(in the rows, 128 means zero)
The rows of T fall into 3 groups, which share some directions, and each row is roughly a mix of its group's hidden directions, except some rows that fit no group.
T (126 x 11):
[[155 112 151  95 130 160  75 112 151 102 172]
 [162 109 145 135 160 119 106 105 193 112 165]
 [ 97  76 125 131 137 143 145 143  83 124  71]
 [120 149 111 125 142 100 120 132  95  70  69]
 [155 133 100 100 130 167 110  92 173 169 102]
 [128 178 111 146  87 170 119 114 118 137 181]
 [149 115 151 148 133 177 133 128 156 105 195]
 [113 161 174 166 105 122 120 128 115 149 189]
 [126  83 148 100  77 115 167  82 122 114 128]
 [117  81 149 117 168 117 140 136  85 107  76]
 [107 115 168 168 148 154 120 153 130 156 187]
 [116  89  74 101 148 124 152 137  85 111  90]
 [118  87 127 127 153 122 131 108  96  58  95]
 [148 117 145  77 124 165  87 127 172  91 127]
 [108 104 134  91 134  80 102 173 171 106 132]
 [118 140 152 142 106 182 126 110 129 132 199]
 [152 108  88 162 131 186 140 110 172 129 112]
 [ 94 107 141 116 131 156 102 146 140 172 192]
 [117 131 164 131  97 170  86 132 121 111 188]
 [130 109 129 115 138 155  77  65 165 151 136]
 [133 126 157  92 109 163  77 130 156 104 173]
 [131  71  88 114 114 158 144 183 148 132 127]
 [132 159 114  97  91 113 154  93 177 169 117]
 [150 160 117 168 108 181 157  92  93 129 124]
 [138 151 136 111 118 129 136  51 150 148  85]
 [108 131 100 173 132  96 174 142 113 148  77]
 [131  99 157 138 176 103 175 175 144 144 113]
 [109 149 122 144  99 182 148 129  64 133 104]
 [108  71 116  98 117 116  91 175 143 110 100]
 [143 112 134 148 177 167 146 117  90 169  92]
 [115 117 145  69 106  76 153 123 158 155 113]
 [146 105 155 120  92 126 171 185  92 118 110]
 [ 97 121 154 141 125  97 123  79 145  66 147]
 [150 133 112 197 135 105 125 115 178 154 108]
 [107 137 107  62 129 137 164 140 110 135  77]
 [134 142 124 139 113 192 144 127 131 111 196]
 [145 117 131 161 157 200 120  93 146 107 142]
 [166 183 110 120 121 133 171  93 115 163 150]
 [133 128 133 151 106 198 127 112 147 131  71]
 [101 106  90  91  77 124  97 139 105  89 135]
 [134  89 151 125 167  96 163 183 125 126  98]
 [150 186 155 127 167 125  87 115 164 110 114]
 [124 169 121  83 107  57 132 133 104 131 122]
 [106 139 103 139 142  80  90 146  85 139  80]
 [ 98 114  66 132 126 157 126 121 131 159  73]
 [110 159 106 161 165 109  83 138 122 112 181]
 [101 137 170 112 121 122  86 138  68 130 166]
 [172 148 118 171 166 161 132 156 114 150 168]
 [139 105  95 134 119 131 147 173  75  87 162]
 [149 190 125 129 131 126 177  85 120 158 145]
 [104 160 112 160 172 103  85 127 131 116 177]
 [117 130 136 139 123 104 140  97  93  60  83]
 [105 172 131 140 122 116 123 121  54 131  90]
 [106  99 105 133 107 102 118 155 193 168 113]
 [103 140 113 178 119 100 183 145  98 143  96]
 [141 135 147 136 144 115 190 154 150 182 156]
 [113  86 104  99 125 115 117 206 132 131 135]
 [123  96 105 106 128 150 168 108 192 147  99]
 [140 125 152  95 139 129 116  91 178 183  98]
 [ 99  67 131 146 105 124 108 161 130  75 124]
 [157 166 106 182 161 110 127 117 118  99  88]
 [116 127 122 129 116 165  96  57 170 136 140]
 [100 116 132 131 176  77  82 118 167 142 141]
 [ 75 105 139 118 146 153  97 146 129 151 187]
 [ 94 140 126 145 111 177 154 132  76 132  82]
 [148 188 142 138 130 101 144 112 108 126 190]
 [ 94 166 146 134 142 107 163 145 114 148  63]
 [117 122 104 117  87 144  69 101 104  81 120]
 [132 176 104 155 133 166 113 107 160 162 172]
 [111 184 144 112 124 115 155 130  71 125 170]
 [122 183 168  90 121  85 145 149 150 126 154]
 [174 131 180 120 132 106 117 130 134  93 183]
 [164 147 143 144 174 154 121 121 163 188 135]
 [107 136 146 108 118  70 158 152  98 140  77]
 [114 145 121 119 138 153 119  47 161 150 114]
 [108 201 141 140 118 125 123  89 137  82 136]
 [156 109 142  95 115 148  98 116 135  98 198]
 [121 162 150 129 151  67  79 103 125 127 156]
 [136 189  91 143 144 158  97 131 149 161 156]
 [140 125 169 166 124 154 155 101 110 149 188]
 [120  90 143  90  78 111 175  91 144 138 134]
 [ 91 110 100  85  91 131  99  89 115  89 127]
 [175 182 121 121 138 134 153  73 117 153 119]
 [ 84 114 122 110  94  98 129 134  92  67 114]
 [122 120  99 129 123 165  91  92 177 151 172]
 [143 125 137 154 122 114  78 168  62 116 127]
 [144 106 143 132 171 103 160 128 143 107  59]
 [140 130 111 152  68 142 128 130 184 145 168]
 [109 142  77 115 143 168  80 134 130 137 175]
 [153  67  94 143 120 152  94 115 174 131 128]
 [156  89 113 127 157  86  86 126 170 118 160]
 [142  72 109 150 138 127 103 187 155 124 153]
 [ 97 138 116  94  77 118 101  85 103  92 113]
 [156 144 163 100 114 160  90 108 159 115 179]
 [164 113 175 134 114  95 182 117 107 123  91]
 [120  87 128 139 145 143 152 129 111 124  47]
 [ 58 125 109  97 132 144 112  94 125 117 171]
 [158 156 101  96  96 117 182 100 143 163 140]
 [166 137  98 144 144  99 117  98 179 174 145]
 [170  71 134 140 137 111 152 121 113  70 138]
 [144 119 129 131 117 106 141  99  99  67  71]
 [147 182 134 160 125 157 129  64 121 138 151]
 [101  98 173 150 161 113 123 193 129 138 129]
 [ 98  72 168  91 154 104 119 154 149 136 147]
 [119 157 136  76 104  91 157  89 164 148 136]
 [ 96  83 165 100 162  94  95 149 142 134 153]
 [183 137 161  98 107 139 154 129 127  88 171]
 [ 86 114 147  97 148 146 181  97 170 141 119]
 [192 141 124 100 156 114 122  90 175 130 136]
 [163 124 111 127 155 160 123 117 174  93 183]
 [121  63  85 143 128 131  83 132 156 153 135]
 [125 116 119 147 130 115 150 211  97 104 140]
 [105 160 106 133  67 143 160 144 160 167 125]
 [162 128 136 180 150  91 152 114  94  90 155]
 [136 122 121 189 148 109  70 122 155 136 160]
 [ 74 132 145 161 177  85  96 126 133 145 131]
 [109  86 124 122 115 169 109 143 162 129  64]
 [136 105 159 114  96 105 202 101 129 143 137]
 [ 95  62 146  89 146 143 133 137 168 147 132]
 [158 133 134  97 113 174  88 114 182 103 140]
 [119 148  91 115  90 124 157 167 138 159 183]
 [108 141 112 184 103 131 171 125  78 156 136]
 [138 155 149 157 131 101  98 158  61 104 137]
 [100 106 143 141 121 158  53 131 164 139 137]
 [152 106 111 195 152 149 129 100 110 123  85]
 [129  87  94 118 108 164 164 146 140 144  72]]
One row of each group comes first, with its name. Which group is each row after those in?
[169 145 112 158 100 112  91 168  94 111 162]	G
[135  74  98 133 137 108  78 134 175 141 150]	N
[ 99 118 157  99 137 107 147 123 187 179 113]	F

[112  71 128 120 148  96 116 155 167 135  78]	N
[113 150 125 124 150  68  93 102 110 142  76]	G
[138 108 142 139 164 101 182 191 127 140 127]	F
[172 121 166 145 113  95 185 131 113 125  92]	F
[105 106 156 111 100 191 114 145 108  85 111]	N
[127  98 148 155 151  85 140 148  88  73 143]	N
[138 112 127 100  92 157  90 135 162 101 185]	N
[147 120 167 157 102 151 157  92 105 143 182]	F
[116 143 180 114  81 106 114  82 105 125  97]	F
[132  80 146 178 152 187 136 138 148 121 127]	G
[140 105 137 123 178 102 175 184 133 147 117]	F
